128 stands for zero in the data rows.
Here are some points, each followed by its number:
[124 198 228 114 148 121  93 128 191 143 193  96 117 144  63 187] 0
[113 196 155  28 161 102 105 166 126  76 112 101 123 105 133  97] 1
[155  96 143  68 195 100 122 125 120 162 171 136 174 108 169 147] 2
[ 96 122 136 186 107 133  79 133 115  55 173 107 114 119 106 138] 3
[145 130 158 140 101 122  94  57 166 123 166  15 153 150  83 144] 4
[153  95  88  59 134 112 235 138 173 109  69 160 120 122  99  71] 5
[121 114 187 137 134 132  85  97 135 152 162 118 162 122 133 157] 6
[ 93 156  91 247  55 130 126 111 143 179 151 118  81 174 104 133] 7
[ 72 120 128 174 161 112 103  53  93 135 219 102 159 142 102 144] 8
[ 95  93  93 146 126 149 114  94 151 253 153 131 184 184 117 180] 9
[130 178 102 112  49  97 172 132 101 116  85 157 181 167 215  95] 10
[147  99  68 110 196 163 195 100  71 197  95 100 195 157 126 157] 11
[121 146  94 228  99 127 114 108 162 172 172  96 138 142 170 131] 12
[ 88 153 104  95 136 107 144 103 125 192  89 146 174 150  98 146] 13
[153 142 106 130 145 157 151 229 113  71  45 148  50 206 161  44] 14
[145 134 121  44 159 123 193 125 176  74  86 228 106 127 120  80] 15
Which five points above are nearest to each new point? Their numbers follow each, nearest first.
[134 135 140 144 100 187 126 148  33  88 105  64  98 155 130 144] 3 6 4 14 1
[113  86  96 131 177 109 117  68  84 143 179  73 189 173 109 178] 8 6 11 9 2
[144 255 121 150 125 109 120  88 138 170 188  69 128 117  99 202] 0 4 12 6 8
[110 126  98 107  87 176 173  97  92 195  60 104 154 181 124 109] 13 11 9 10 5
[ 88 157 119 115 102 189  85 137  75 165  74 130 143 175 164 122] 13 10 6 9 12
[112  72 138 141 170 110 135  96 150 170  93 217 104 109 104 139] 13 6 2 15 5
[102 100  90  66 153 141 103 158 104 178  89 186 123 182 151 141] 13 2 9 11 6
[161 201 166 182   0 126 122 151 170  41  89  54  37 135 149 107] 3 7 4 12 14
[ 99 113 114  53 137 147 160 164  84  59  90 112 100  69 155  89] 1 5 15 14 3
[130 152 124 161  68 160  73 150  77 157 108  72 126 169 202 117] 12 10 6 3 7
[142 143 106  51 172  95 191 124  85 192 101 205 126 116 106 127] 13 15 5 2 11
[155 155 169 115  34 100 113 132 198  88 119 205  51  71 118 109] 15 3 1 6 5
[118 121 138 181 108  95 124  84 102 155 225 120 180 148 118  87] 8 6 12 3 4
[116  95 103 120  85 117 170 134 133  87 165 114 112 130 122 124] 3 6 5 12 13
